One turn moves each row of this set onto another row. After a few examples, where does it send each row asked below?
J389: [-24  54  24  31  -7 -16  16   6 -21  19  -8  15 -13 -35 -28  -1 -29 -27
 -13  -8  35  -4  20  15   2]
J743: [-23  53  29  33 -40 -18 -21   5  -9  19 -13  19 -14   5 -38   1 -42  12
 -19  -5  28 -10  32 -14 -13]
J633: [ -3  53  -8  20 -33 -24 -57  23  -8  13 -15  43 -29 -10 -39   2 -27 -11
  -4  11  69   1  52  15  -2]
J353: [-21  65  13  16 -10  -8  -9 -24 -10  31  -7  47 -18 -14 -24  17 -13 -14
  21  10  25  22  42  -3 -66]
J372: [-33  64   3  19 -14 -47 -15  12  -7  -3  21  30 -39  -5 -35  18 -24 -20
  14  22  41  14  49 -22 -17]
J400: [ 16  62 -17  43 -26 -27 -24  -5  12  23  -7  62 -18  -4  -3   8  -3  -6
  14  22  12 -13  28  27 -44]
J889: [ 16  66 -26  41 -19 -31 -17   1  21  19   2  41 -21 -27  10  13  -5 -12
  15  11  40   1  44  37 -37]
J124: [-16  51  -8  23  -7  10  14  21  -4  -7 -20  45 -22 -37 -54  46  -1  -1
 -15 -23  41 -14  34  18 -35]
J689: [-30  25 -15  29  -2 -25 -22 -14  -2  23  15  76  -3  -8 -40  10   2 -28
  -5   1   2 -10  20   6 -30]
J21: [  4  52 -30  13 -33 -19 -63  14  17  10  -5  46 -26 -14 -24   8 -12 -13
  -9   4  71   9  48  -1 -26]
J913: [-19  60 -24  39 -15 -42 -29  12  21  -3  -7  47   0 -37 -26  -4   7 -25
 -22  -1  17 -34  58  28 -30]
J619: [-17  55  -9   3 -31   1 -24 -18 -10  33   2  40   2   6 -50   2 -19  -3
 -25 -11   8 -13  16 -16 -33]
J106: [  5  50  19  25 -17  -6 -31  13  -9 -13   6  45 -32 -41 -19 -12  20  -2
  -7 -18  38 -11  55  25  -7]
J342: [-22  60   5  -5  -7 -31 -15 -16   4  26  -1   2   1   2 -41  -4   2  -6
  15 -14  49 -29  54 -18 -38]
J731: [-28  69   7  15 -15 -45  -7  17 -11  -6  24  29 -33  -8 -35  20 -21 -21
  12  15  53  10  46 -22 -14]
J967: [ -8  40 -16  48  15  12  -9   2   2   3 -22  38 -18 -17 -46  32   1  11
 -15  -3  42 -33  45  33 -44]
J301: [-43  70 -22  37  -5 -21 -15   7  26  23   8  50  10 -31 -51  11 -12 -18
  20  -1  20  -7  64 -22 -37]
J279: [ -5  74 -19  34 -29 -36 -26  26  26   7  -8  23 -12 -52 -14   1   3 -16
 -20  -8  40 -25  63  18 -39]
J18: [ -1  31 -31  13 -18 -15  13  13  15  15  10  18  -2   3 -41  46 -21  -5
  -2  23  25 -15  15  18 -40]
J190: [ -6  46 -32  30 -56  -8 -24 -24  41  26 -10  31 -10 -12 -18  31 -12 -16
   6 -12  34   4  44  -4 -43]
J995: [  8  27   6  20 -28 -14 -52 -13  25  41 -11  18  -9  -9 -21 -10 -12  -1
   0  20  42 -31  40   6 -29]
J430: [ 12  67   0  15 -30  -1 -42   4   4   0   8  36 -47 -45 -13   2   7   8
 -19 -11  44  -4  59  12 -26]
J808: [ 13  20 -14  23 -11  -6 -11  24   0 -11   0  13  -4  20 -33  18  -7   0
  -6  20  40 -10  31  26 -41]
J928: [-24  60  12 -10 -14 -28 -13 -19   3  28  -4   4  -3  -1 -41   4  -8  -8
  10 -12  54 -26  56 -18 -37]
J306: [-25  67  12  16  -7 -14  -7 -19 -17  29  -7  47 -28 -16 -25  13  -6 -19
  23  14  22  20  42   2 -64]
J31: [-51  70 -19  41  -1 -24 -20   6  25  20   3  43   4 -25 -50   6 -11 -15
  21  -4  27  -7  67 -21 -30]
J772: [  1  24 -22  18 -16  15 -13  15  19 -16  -1  24 -28  -6 -52  16 -25   9
  -1  19  29 -28  56  15  -6]
J182: [ -6  72   7   3  14   7  -5   7  -8  12  23  22 -14 -35 -34 -21   8 -18
  14   9  19  -6  43 -15 -23]
J512: [-21  30  -9  13 -11  28 -10  20  13  -6 -18  28 -16 -34 -64  30 -28  -1
 -18  -4  50   0  35  -2 -18]
J291: [ -5  32  -9  38  -9  23 -12  40  10 -17 -32  48 -27 -25 -52  15  -9 -14
  -7  14  38 -19  38   5 -37]
J285: [-27  35  -2  36   5 -26   6  13  -5  12   6  57   0 -27 -37  -4   4 -33
  17 -17  29 -26  29  17   7]
J532: [ 10  56  -6   5 -46  -1 -25 -16   5  22 -18  10 -37 -18 -18  22 -17 -26
 -16   2  64   6  25  -6 -35]
J258: [-17  34 -10  30  -5 -19  24  10  13   4   1  24  -5 -21 -36  51   8  -2
 -16 -10  26 -30  25  22 -52]
J716: [ -7  55 -21  45 -27 -16 -10  24  11   8  31  28 -27 -59 -22  29   9 -38
 -15  -6  37   8  45  11 -14]
J632: [-22  58  25  27 -12 -17   8  17 -22  13 -12  23 -20 -28 -35  -7 -33 -20
  -5  -2  38 -16  32  18  13]
J110: [  8  66 -14  22 -30 -11 -19   9   7  12  12   5 -31 -33 -32  20   2 -16
 -14 -26  75 -18  39  -7   3]
J790: [-27  59  21  37 -49 -17  -8  10  -7  20 -10  24 -17  -5 -43  11 -40   8
 -13 -19  28  -8  26 -23 -13]
J264: [ -8  71   5   6  15   2   0   4  -6   5  35  24  -9 -43 -34 -14   7 -20
  10   8  20  -8  44 -14 -19]
J245: [ -7  19 -11  30 -25 -23  -3  24   2  14 -12  29 -25  -5 -50  43  -1  -3
  -2  10  29 -38  52  33 -54]
J325: [ -9  48  -2  12 -34 -10 -32 -12  -9  34  -3  51  -1  16 -47   2 -16   4
 -14  -3   1 -17  21 -13 -42]
J154: [ 14  28 -19   4 -27 -16 -41  -9  38  37   2  26 -19 -29  -8  -3   3 -17
  13  11  47 -19  49  14 -33]
J189: [-30  21  -9  25 -14 -17 -15 -10   2  22  21  70  -5  -7 -34  16   1 -32
  -4  -5   8   6  10  -7 -29]
J441: [-24  38 -13  27  -1 -28  13   6   0  27  10  48   3 -22 -43   6  -3 -36
  17 -27  28 -23  27  11  10]
J564: [  6  19 -13   8 -23  24  -4  17  20   7   7  20 -10  -4 -48  29 -26   8
   8  14  39  -2  19  -7 -20]
J453: [  7  62 -42  28 -25   6 -10  -4  20  27  13  33   9 -38 -18  11  15 -31
  -3 -14  17   4  40  20 -41]

J106 moves to J995
J189 moves to J389
Where do these go?
J689 moves to J632
J342 moves to J31
J808 moves to J967
J430 moves to J154
J258 moves to J512
J110 moves to J190
J731 moves to J353

